In the data rows, the value 128 means zero.
Every row has a hidden score from 0 to 20. What is each row's score? 10 is about the middle. The score is a weighted sum of the row's numbers plus the product of two more (or one squared), each taken from its middle value.
[129 119 121  84 156 128 187 121  60 102  61  96 155 128 249  47 128  45
 182 125 156  39 158 122  96 137 171  73 198 144  72 114] 12
[124 125 165 160 180 182 146  61 130 191 149 129 144 187 131 142 173 161
  70 114 135 119 107  92 184 101  90 118  58 145 178 164] 12
[126 126 113 147 119  65 134  96 107 102 119 147  98 144  64 177 129 167
 120 118 142 152 117 135 114 110  92 156  73 112 115 120] 10
[152 140  70 168 177 189 183 144 153 107 120 153 168 193 205  76 222  91
 188 114  46  21 154 152 151 133 126 170 211 103  74 108] 10
[121 136  57 120 103 100 138 159 118  59 132 145 141 136  79 148 113 181
 118  86  86  87 151 206 109 164 152 171 197 179  27   0] 11
[178  66 150 168 103 200  93 109 212 144 184  66  61 159 209 103 102  94
 162 145  97 156  89  52 152  69 190  99 127 115 203 212] 8
[157 186 109 119 122 106 149  90 124 113  88  98 159 155 157  70 176 163
 149 154  94  74 101 138 106 153 167  81 125  89 114 138] 14
[174  80 133 203 212 113 173 155 132 132 188 185 106 124  72 195 223 122
 210 168 124 137 158 121 162 103  36 195 129  61 147 139] 10
[124 126 153 139 155 173 122 144 134 126 113 170 185 137 165 118  80 124
 145 213 111  46 182 154 143 177 125 167 190 151 118  39] 14
[143 161 164 127 124  80 128 119 126 142 111 132 144  87 137 112 102 161
 130 150 137 161  71 108 118 158 120 126  72  98 147 126] 8
[205 106 138 129 126 105 114  68  98 127  90  78  72  50 140 125  72 157
 147 124 132 153  75  79  87  83 159  60 115 141 158 152] 7
[124 128  88 148  86  76 145  84 148 106 143 101  94 127 118 113 118 183
 150 122  88 124  51 142  91 132 158 136 132 142 143 108] 10
[142 135 195 139 188 158 149 117 117 194 170 150 167 177 125 128 181 139
 100 165 175 117 167 106 162 120  80 121 104 127 109 132] 10
[104  97 125 104 195 148 182 171  96 175 125 104 173 190 193  68 197  39
 122  90 148  97 225 115 110 126  86 108 180  84  82 136] 11
[ 92  66 144 128  89 237  80 171 247  71 143  85  76 140 166 156 126  45
 156 112 127 186 151 147 194 133 185 184 136  97 203 202] 10
[146 180 190 122  84 113 150  67 113 209 115 105 143 140 184  61 101 169
  87 159 129 161  47  74 114 110 159  56  39 107 187 166] 9
[126 162 196  99 124 154 103 143 159 103 116 136 162  97 195  99 122 119
 141 167 112 114 102 124 139 191 138 115 106  84 143 174] 7
[111 170 158 134 100 155 147 131 141 167 177 166 146 136 117  93  84 161
 100 176 115 115  99 120 139 169 118 126 123 170 163 100] 8
[159  64 124 156  66 180  95  92 207 126 154  65  48 155 178 105  98 105
 111 102  97 141  90  81 127  78 208  97 126 137 232 165] 7
[136 113  39  85 124  41 134 140 106  83 108 102 121 133 101 150 144 138
 144  62 150 120 157 152  90 118 106 110 152 138  69 109] 15
[ 96 145 141  54  95 101  68 177 104 136 107 166 169  84  66 123 115 110
 110 147 213 175 138 136 155 165  93 170  79 101 131 180] 19
[110 120 120  84 100 129 104 162 120 119 118 113 118  74  81 178 149 123
  90  79 143 172 144 140 132 132 142 134 103 120 112 161] 11
[112 147 131  86 103 115  83 192 146 137 140 168 192 148  80 163 110 127
 103 134 166 141 179 172 163 163  99 192 123 116 107 101] 11
[135 175 107 150 144 109 169 121 149 102  92 141 145 137 145  83 148 137
 138 130  70  79 113 145 121 145 155 104 148 141 113 113] 13
[109 103 149  92 167 169 140 145 128 142 102 142 194 248 191  94 191  32
 131 123 185  80 236 170 166 149  56 170 203 138  71 125] 17
[101 131  90 125 154  77 163 117  83 175  85  55 118 186 155  91 129  68
 147  37 143 118 142 148  68  52 103  56 127 139  66 164] 15
[159 215 223 140 173 179 159  84 110 180 147 147 176 145 189  45 125 136
 122 196 101  98  76  91 152 123 124  72  86  98 145 187] 7
[105  75  73 130 123 187  85 182 209  40 126 118  63  98 125 213 208  68
 137  17  88 166 161 149 139  99 158 225 175 137 192 138] 6
[139 131 121 162 152 115 142 109 119  92 130 166 133 122 130 138  89 171
 174 135  70  91 109 153 115 150 134 140 195 170  89  49] 8
[ 91 129  78  65 129  85  91  29  42 103  96 143 111 142  91 182 101 168
 101  75 181 122 122 156  96  75 174 109 101 183  83  96] 13
[108  76 169 121 102 206  69 147 193 131 125 109 105  70 153 147  81  64
 119 131 143 166 165 138 168 168 152 135 114  86 158 191] 12
[ 93 127  59  98 114  33 142  92  87 123  85  50  83 130 120 142 131 130
 141  47 131 160 135 144  62  73 139  83 150 163  97 107] 12
[ 94 134 124  96 142 160 120 153 120  93 149 208 190 182  80 171 141 141
  91 136 181 106 187 193 187 139 103 196 166 176  86  70] 9
[164   7 103 208 109 201  86 172 250  64 184 103  58 167 159 143 134  95
 183 140  35 135 143 137 190 102 164 200 191 113 165 128] 8
[126 157 186 104 100 130  99 143 129 143 120 107 148  93 158 100 117 106
 134 161 142 135 129 117 118 164 129  95  87 109 146 184] 10
[117 115 103 111 105  88  94 117 103 124 106  83 101  63 138 130  63 123
 147 111 150 149 117 135  79 129 158 113 122 131 141 159] 15
[171 178 126 120 138 149 168 108  99 151  52  96 151 132 189  47 179 150
 157 143 105  49 133  86 104 155 118  56 146  92 129 145] 15
[111 148 155  85 116 164  58 164 118  89 100  98 115  58 131 165 167  98
  74  74 153 187 143 131 136 143 162 158 102  73 139 209] 6
[120 174  76  73  98  80 125 112 104 118  84  87  97  86  73 141  99 142
  99  74 168 180 112 140  87 102 167 116  83 163  98 142] 13
[121 112 115  77 118 114  66 175 100  92  93 150 140  49  70 166 140 129
 134 109 174 166 152 145 126 145 106 176 113  83 104 156] 12
[146 122 180 150 126 140 162  75 110 154 132 132 149 173 153  83 129 118
 151 154  83  92  74 105 110  83 125 100 132 174 159 136] 13
[160  40  91 181 190  88 132 120 121  94 131 134  57 114 113 195 230 129
 190 113 118 158 120  65 134  61  55 157 117  54 128 144] 10
[133 143 140 150 116 114 132 118 124 120 146 110 132 121 109 142 129 132
 125 134 117 144  77 132 120 130 105 127  89 100 142 142] 6
[109 160 135 122  88  90 112 143 114 114 120 124 120 104 102 127  83 179
 122 148 102 130 110 146  81 149 146 122 138 181 140  75] 9
[152  40  76 182 134 130 101 130 166  95 155  75  27 136 152 169 214  81
 175  65 116 198  68  43 138   0  94 141 126  73 232 185] 7
[135 122 192 122 163 162 100 173 109 154 157 160 143 144  99 153 148 126
 106 176 187 170 172 110 186 154  87 143  79  74 141 184] 11
[103 156 127 117  80  72 127  77 110 129 103 101 109 127 123 127  50 202
  80 107 125 115  73 147  64 149 172 113 137 189 136  85] 9
[151 152 154 136 118  96 105  81 121 161 123 106 106 109 123  80  70 167
 130 133 114 163  48  98  83  98 123  76  70 143 191 162] 11
[132 117 133 146  79 183 143 130 193 186 223 113 126 143 137  83  90 127
  55 198  92 143  80  82 127 144 108 137 113 108 174 135] 6
[ 99 169 156  97 121 118 122 123 114 165 120 106 127 100 104 144 103 132
  94 114 164 158 118 119 123 105 106 110  91 141 109 164] 10
[113  94 160 128 105 179 101  92 181 139 110  35  59  92 183 103  92  80
  95 110 141 175  71  93 101  96 181  98  83 133 203 229] 10
[115 146 198  68 133 160 164 163 133 162 121 116 192 141 167  48  97 115
 118 169 130 125 142 131 115 176 105  95 128 119 106 125] 10
[133 149 140 179 169 139 203  73 109 159 104 107 157 159 201  57 180 135
 174  95 118  50  81  98 102  58 134  66 147 138 142 149] 10
[139  89  87 108 125 147 161 140 101  88  71 150 176 167 177  98 111  76
 206 143 124  43 197 178 101 147 159 147 222 167  72  75] 18
[134 100 190 106  83 159 109 128 145 134 104 114 110  91 188 116  73  89
 113 152 180 149 137 114 139 154 159  79 104  85 186 199] 12
[149 160 146 129 171 165 164 145 138  88  92 137 186 151 187  55 202 138
 178 157  91  55 146 137 129 176 134 112 189  79 108 121] 12
[132 142  94 120 154 127  75 122 105  88 125 109 107 113  99 192 141 131
  93  61 119 125 137 116 113 117 146 158 107 129 110 118] 4
[100 148 118 152  98 113 124 117 127 156 157 118 106 119 107 100  68 163
 100 151  98 109  52  86  64 110 143 115 109 167 161  93] 9
[164 133 107 149 113  79 168  90  80 106  96 149 112 111 137 128 105 171
 179 115  90 106  96 149 106 125 164 107 177 162 121 101] 10
[112 111 127 161 139 148 119 152 181 133 179 119 139 129 134 135 140 116
 122 127  98 142  93 102 156 138 133 158  95  97 177 151] 7
[110 149  62  63  95  31  83 124  59 121  82 121  98  80  47 174  81 157
 129 109 178 185 120 142 100 126 120 158 112 139  96 115] 16
[210  48 136 255 115 184 143 131 229  71 233  97  67 159 185 125 175  72
 225 159  20 163  98  99 170  50 139 175 182  48 208 184] 7
[128 188 130 170 212 145 145  69 100 175  94 158 157 203 119 131 144 147
  91 129 130  91 151  87 168  86 105  58  79 174 131 129] 17
[118 156 124  79 123 128 109 178 104 128 116 167 151 108  87 160 108 120
  84 119 133 139 149 145 111 138 115 159 128 124 104 128] 9
[107 135 127 120  97  97 100 154 140 139 146 137 133 127 104 128  90 149
 109 144 101 122 100 155 132 165 130 138 140 210 128  71] 9
[103 173 137 104  61  97 120  96 104 178 107  96 126 100 138  80  58 153
  74 148 173 145  63  99  48 118 150  45  84 156 138 150] 11
[150 160 113 134 114  29 133  94  94 132 107 132 105 104 124 117  96 189
 157 114 123 129  44 121  88 124 134  92 115 125 157 107] 10
[104 178 222 156 196 154 132  48 114 255 127 151 167 206 132  87 168 131
  74 196 184 115 125  52 179  83  90  61  40 122 170 184] 11
[136 148  88 115  93  78 142  84 108 114 103  91  95 119 147 122 103 172
 102 114 126 136  54 109 117 132 174  91  88 177 141 127] 17
[122 159 122  65 117 101 127 124  75 142 115  81 135 117 138 112  90 112
  90 116 146 110 135 133  95 129 149  90 115 154  77 117] 8
[102 107  82 132 132 122 131 157 151 132 148 146 161 189 103 154 138 118
 106  91 124 140 183 155 140 155 108 158 169 186  77  83] 11
[112 145 145 100 101  89 115 155 107 107 111 139 163 120 124 143  71 176
 115 134  94  89 124 133 112 184 146 105 129 154 110  80] 7
[ 87 165 112 110 102  84 125 104 102 129 120 124 110 108  91 158 120 160
 109 107 147 154  98 143 105 133 128 116  77 157 126 139] 12
[ 90 134 150 169 106 131 161 144 148 134 149 146 139 173 119 122  93 164
 125 138  76 119  94 146 122 130 104 133 152 187 138  71] 9
[117 167 160  68 126  61 111  85  52 195  90  91 138 100 145  78  74 145
  67 115 211 157  75  93  68 101 186  31  63 152 146 166] 12
[161 170 139 126 108  99 127  74 115 140 111 129 163 162 176  90 155 168
 144 130  96 102  82 109 135 124 148  88 122 127 116 127] 7
[105 171 131 144 107 100 104  64 118 146 126 113 111 124  95 114  43 177
  97 177 100 120  66 110 114 128 117 110 105 178 193  97] 10
[112 157 149 130 138 163 132 178 153 173 179 150 168 169  90 137 150 115
 113 131 137 122 184 137 166 162 101 164 126 129 100 100] 9
[155 141  65 140 137  81 193 117  96 104  51  74 141 132 220  46 203 117
 174  81  87  45  89 112  45  97 135  71 191 123 109 103] 10
[ 93 143 158  72 171 159 103  86 115 132 124 150 173 161 153 122 147 120
  78 156 180 131 177 171 187 118 107  98 135 160  80 124] 11
[118 111 130 127 180  87 118 108  93 149 117 139 142 138  81 145 148 130
 130 117 172 143 151 124 132  65 126  94 108 130  95 134] 12
[145 141  84 133  96  84 116  74 122 141 110  87  81 123 130 143 111 138
 102  96 104 168  55 103  76  75 163 113  93 143 125 176] 10
[132 160 132  68 117  87  80 108 100 107  78 110 117  63  96 157 140 135
 106  58 176 194 114 134 139 137 153 140  91  82 145 189] 10
[ 83 128 100  57  73 109 105 206  95 125 128 132 146 133 101 103 107  91
 119 108 158 167 182 142  72 139 111 139 150 126  86 111] 14
[117 136 130 119  75  77 117  94 128 165 178  78 107 128 107  97  78 148
  91 131 134 152  57 133  78 135 159 102  95 146 161 126] 10
[115 164 138 109 114  67 108 113 105 104  85 102 136 107 117 140 101 186
 132  90 127 130  69 156  74 163 139 106 104 105 118 130] 8
[ 86 183  99  88 103  86 108 107  90 126 123 101 130 129  76 152  93 123
  92 107 157 180 124 147 116 120 152 130 122 173 114  92] 9
[130 162 177  76 108  76 125  84  36 175  80  87 136  75 170  74  59 170
  85 110 186 161  78  99  87 112 138  60  77 158 133 161] 10
[150 126 158 135 159 212 176 209 177 131 135 179 207 135 183  61 196  92
 167 187  81  56 215 113 192 209 107 146 209  89  94  96] 12
[ 97 125 140 202 225 178 150  92 153 156 155 205 175 218 129 196 204 146
 116 182 104  73 188 126 254 128  46 165 112 160 109  60] 14
[186  93 156 178 139 166 110 104 140 100 126 106  87 117 163 118  89 145
 143 144  87 146  91  76 129  93 163 115 119 141 168 160] 6
[ 91 131 106  88  98 107 102 194 135 127 143 179 162 116  47 143 137 145
 117 158 136 155 169 179 171 175  87 196 143 103 113  78] 11
[110 174 115  97 106 133 132 153 111 115 142 132 170 103 107 132  90 147
 119 126 122  89 153 139 142 177 113 128 134 164  80  76] 8
[112 119 129 127  74 152 112 143 154 134 134 109 104 107  98 138  93 114
 107 134 108 110 134 164 121 165 159 138 129 163 144 123] 9
[112 134  93 151 135 135 142 164 139 121 143 171 135 159  86 196 133 158
 106  91 119 112 160 151 164 153 118 190 123 170  99  78] 13
[ 94 125 150 124  84 166  94 163 170 151 134 118 166 102 147 109  97  75
 118 169 124 147 155 145 141 183 125 137 134 110 147 160] 12
[ 84 119  89 144  62 115 122  90 146 146 159  73  88 105  95 107  34  93
  72 128 138 155 107 137  90 114 168  95 114 162 140 125] 12
[120 177 195  91 160 168 100  95 118 160 132 136 173 108 129 137 155 123
  69 146 169 140 149 110 128 137 125 116  60  89 142 185] 6
[106 122 142 110 205 151 164 144 100 205 118  88 182 199 220  44 200  58
 151 110 187  97 209  78 108  82  61  68 154  75  86 191] 13
[122 120 155 215 138 177 173 142 148 165 170 167 158 162 117  97 107 154
 112 202  81  79 104 121 175 120 135 151 131 153 160  77] 10
[117 177 154 151 191 144 143  90  97 200 127 140 126 184 126 125 133 111
 114 118 151  87 147  86 166  78  90  92  97 172 111 118] 10
[193   0 123 255 125 198 120 173 255  66 238 121  68 159 188 123 187  57
 233 161  34 125  84 103 180  51 124 199 191  46 236 170] 10
[101  51  79 115 101 167  67 140 186  51 116  89  36 106 124 201 181  85
 132  14  87 170 123 114 116  80 169 181 148 142 172 138] 7
[147 127 183  85 148 133 109  84  73 167  97 132 103  94 120 143 129 143
  95 113 202 159 119  88 118  74 102  76  37 124 131 196] 11
[167  73 148 182 138 220  90 159 229 112 218 117  87 148 186 111 130  82
 162 161  60 143 118 110 205 103 154 166 143 108 167 184] 8
[134 164 127 133 151 126 128 153 150  37  53 127 158 100 159 112 183 165
 201 145  76  83 154 180 150 197 134 181 137  48 136 123] 9
[116 124  78 126 120 126 135  33 139 104 106 102  79 140 120 179 158 143
 116  16  96 121  79 110 121  64 165 114 120 178 119 112] 5
[145  35  97 198  80 218  96 147 255  87 205 108  63 196 185 136 134  63
 139 110  64 126 136 108 137 128 177 174 167 136 199 136] 7
[ 76 142 143  63 152 176 141 135  98 158 127 168 182 181 147 110 148  85
  97 120 170  93 233 203 174 146 115 126 165 158  77 105] 12
[130 147 117 147 203 111 141  99  95 152 106 155 139 158 102 160 152 138
 110 128 149 120 135 133 158 122 103 116  99 155 129  99] 11
[145 142 189 149 129 144 148 136 125 173 131 172 164 127 141  98  96 154
 117 193 130 108  84 103 157 144 117 102 109 138 162 116] 9
[117 125 132  81 125 131 126 155 133 164 137 159 191 140 120 115 131 113
  74 129 167 145 196 154 169 169 112 159 142 174  67 112] 11
[122 155 152  74  92  82 110 115  88 192 103 101 128  99 101 123  91 119
  65 137 200 156 121 123  96  89 132  88  83 143 109 134] 13
[102 152 111 119 107  98 111 120  89 107 102 125 138 114 108 133 107 145
 105  81 118 122 150 169 116 141 147 129 162 191  80  78] 9
[115 163 176 148 188 145 172  75  82 243 144  96 133 219 158  92 121 120
 108 123 150 139 134  85 147  59 113  72  71 148 132 170] 13
[145 160 106 129 112  64 113  83  99 122 111  98 104  96  97 119  90 150
 126 116 125 145  70 121  88 115 139  84  87 122 138 148] 9
[136 124 164 109 170 179 122  85 112 165 138 156 117 131 118 159 152 128
  85 129 158 136 123  99 149 123 115 134  75 154 146 159] 7
[112  74 115 145 131 199  72 190 191 129 164 145  93 146 110 192 178  95
 124  84  93 147 155 128 196 130 103 197 135 150 129 118] 8
[156 131 138 143 102 118 162 162 132 124 123 170 146 136 112 123 109 146
 165 169  88 100 110 167 141 164 118 140 168 141 151  81] 9
[ 90 133 104 113 127 113 101 143 120  69 105 167 135  99  94 185 176 148
 128 119 135 140 160 159 124 170  94 170 109 112 109  97] 8
[123 146 159 142 154 145  91 153 154 187 166 154 164 126 116 150 128 130
 104 185 198 153 159 106 162 150  47 147  75  82 134 153] 9
[111 108 153 102 123 144  87 178 134 120 119 152 143  70 107 170 170 104
  98 102 155 188 158 136 146 161 105 131  94  64 137 169] 9
[106 159 127 104 118 107 109 141 123 152 155 129 130 114  72 145 104 149
  81 135 145 149 109 147 140 128 124 131 104 138 125 110] 10
[ 97 157  99 129  86 115 117 152 122 158 146 140 156 144 101 117  92 169
 111 159 101 147 106 146 122 133 127 128 129 169 134  76] 11
[116 172 178 137  94 143 144 141 136 142 153 142 179 127 134 109 107 141
 117 168 129 130 113 142 108 155 103 116 136 146  95 117] 8
[141 102 136 140 132 151 135 158 151  57 137 158 162 131 150 128  97 124
 143 163 112  57 180 209 180 183 135 177 237 179 123  44] 7
[146  64  63 183  96 199  95 148 234  51 169  81  43 109 148 144 140 107
 174  76  55 149 130 155 150  99 196 158 163 116 190 146] 11
[130 163 144 147 116 105 149 115 140 119 117 132 145 120 119 135 102 164
 135 151 106 139 117 140 109 171 108 168 141 118 129 104] 9
[115 143  85 114 103  74 108 121 112 119 130 115  86 100  69 202 158 146
  97  89 131 191 104 136 119 117 125 139  96 142 131 132] 10
[159 213 172 131 160 117 214  84  94 150  98  91 189 157 198  30 180 137
 139 168 137  34  98  97 119 110 145  56 107  59 146 177] 12
[151 130 135 122 133 114 142  91  97 107 105 126 130  95 137  88  95 156
 165 173 102  86  98 138  93 128 145 122 185 151 137  83] 13
[148 149 191 150 138 134 155 151 135 129 150 173 179 145 136 112 120 133
 148 184 114 107 101 114 141 177  86 143 131  95 149 123] 7
[119 150 150 113 113  93 112 149 132 120 134 125 128 105 111 121 133 152
 128 151 104 121 115 141 112 192 137 135 110 115 140 114] 8
[123  86 113 101 149 157  94 129 155 108 117  47  25  91 153 165 145 101
 127  14 157 173  97  38 145  33 150 113 128 129 200 194] 7
[198  96 122 182 123 165 133 134 179 123 189 141  91 119 159 133  99 139
 133 151  65 133 130 106 177 124 159 134 155 125 176 125] 8
[160  87 123 144 119 147 135 134 180 134 169 117 126 119 104 150 141 128
  96 111 130 140 124 134 115 140 136 163 105 124 166 129] 6
[188  94 169 166 189 113 166 137 120 131 154 159 125 139  93 184 199 144
 199 178 133 151 146  80 153  91  23 160 112  31 160 157] 7
[137 127 127 140  98  85 146 133 126 115 126 134 136 125 118 119 108 175
 135 145 131 113  93 117 108 158 101 126  98  94 135 114] 10
[126 131 121  87 121 107  88 123 103  84 121 154 113  97  86 181 140 142
  86 119 201 149 155 134 133  99 139 136 114 137  93 161] 11
[106 179 116  67 102 141  66 122 142  68  53  84  68  44 158 162 181  76
  98  45 156 185 111 144 109 125 165 150  94  53 149 245] 11
[121 168 147 126 170 131 117  81 114 196 159 112 124 142 150 143 107 143
  69 121 157 148 113  99 158 107 122 100  75 168 125 171] 11
[171  25 109 177  86 211  99 134 228 111 190 104  66 131 165 116 107  86
 162 148  86 145 117  96 164  89 193 137 154 101 211 181] 9
[121  82  76 131  74 150 130  95 191  90 128  41  43  80 114 110  89  97
 124  83 153 168 123 112  90  90 226 111 141 145 143 153] 11
[125 127  95 154 136 150 201 148 145 123 119 157 171 188 167  86 154 131
 156 136  53  56 152 151 121 146 134 168 192 141  91  91] 11
[193  33 103 255  90 122 109  65 204  36 170  52  12 124 192 118 158 101
 227 121  40 147  30  79 122   0 192 116 168  69 244 173] 13
[151 160 130 136 160 143 205  95 109 158 103 123 183 190 196  48 171 133
 165 119  86  53  94 115 107  86 132  97 154 106 112 142] 9
[163 125 137 122 162 160 181 181 131 113 123 152 169 112 188  77 142 118
 213 179  95  61 157 121 125 145  93 122 215 107 105 125] 10
[119 148  76 145 125 101 140 109 121 102  89 124 138 113 115 106 122 171
 146  95  80  81  88 151 108 129 177 136 131 173  95  85] 11
[ 88  71 140 112  78 183  85 115 186 101 145  84  86  59 145 115  89  66
  95 124 167 190 127 101 131 149 162 114 109 106 159 208] 11
[250 100 177 214 171  91 182 101 121 108 153 187  94 103 138 106 139 184
 252 214  84  95  79 106 142 130  78 117 144  41 182 119] 9
[111  94 136  87 163 199 135 141 115 158 157 160 187 182 140 113 169  62
 125 131 194  75 233 193 183 147 110 171 174 143  49 101] 12
[147 116 102 157 124 121 187 122 135 128 124 166 146 147 124 109  99 149
 188 159  59  98 112 148 126 137 131 135 181 161 129  67] 9
[127 140 128 118 117 130 130 138 138 148 182 129 135 150  96 166 103 130
  98 117 117 132 140 136 119 144 116 156 100 164 141 119] 6
[ 81 152 187 125  91 154 108 177 147 208 199 125 192 110 129 104  68  96
  75 201 171 152 151 118 129 202 115 143 106 143 109  98] 11
[136 139 177 142 135 165 181 157 102 163 108 144 172 111 191  63 140 130
 171 186 130  69 143 113 130 159 124  87 170  93 121 134] 12
[119 149  70 102 159  87 111  58  86 126 102  89  87 153 122 169 113 147
 116  62 138 142  97 129 127  70 137  84  74 210 121 101] 12
[135 135 151 132 119 113 130 106 104 143 140 148 123  97 136  98  86 184
 134 160  93 120  66 111 117 133 156 117 145 171 152 103] 9
[ 86  87  92 114  72 149  79 166 168  75 138 131 130 110 137 155 110  75
 140 132 127 123 171 176 143 203 175 179 147 115 121 144] 13
[101 173 136  75  91 124  94 158 107 192 129 107 156 126 110  97  97 134
  74 128 189 145 144 134 101 142  89 116 112 149 110 112] 10
[ 74  56 106 153  95 198  75 196 214  69 149 113  82 100 126 139 105  44
 128 102 120 155 168 171 135 166 171 183 156 143 149 136] 13
[119 103  78 124 113 122 111 162 147  87 144 188 110 154  44 196 149 144
 131 126 108 117 186 162 153 162 105 204 152 167  99  49] 9
[ 97 150 170 174 112 114 148 105 141 156 163 135 112 130 104 103  65 154
 149 179  57 134  74 111 103 119 110 120 127 167 166  72] 13
[112 145 154 125 135 161  95 102 155  87 144 103 118 124 133 153 210 104
 100  60 112 148 154 142 166 127 110 141 113  97 125 172] 5
[120 122 144 154 105 134 162  81 132 135 148 146 134 150 120 127  90 164
 124 177  83  92  83 127 136 124 129 135 151 181 134  75] 7
[143 128  97 121 146 132 120 106  86 127 133 153  77  75  92 179 153 156
  85 112 158 152 128 120 127 107 118 118 100 128 112 162] 16
[106 133 118 105 112 139  71 180 111 154 163 175 143 142  65 166 119 148
 104 147 161 167 162 180 147 168  88 202 106 120  84  92] 11
[117 131 119  81 135  71 123 115  83 132 131 132 132 105  77 152 129 158
 122 144 206 175 147 150 116 114 116 127 112 105 112 122] 12
[142 141 210 107 160 143  90 150  91 209 161 145 159 129 103 125 107 118
  73 210 214 139 126 116 159 138  62 109  53  64 152 174] 10
[143 115  61  75 124  60 112  68  60  97  79 121  75 105  60 197 136 171
 124  66 154 150 123 125  81  84 140 116  94 168 122 136] 10
[116  93 100 124 152 152 102 115 142  95 121 105  63 138 113 179 156 112
 102  19 110 152 132 114 128  73 154 132 138 157 171 151] 7
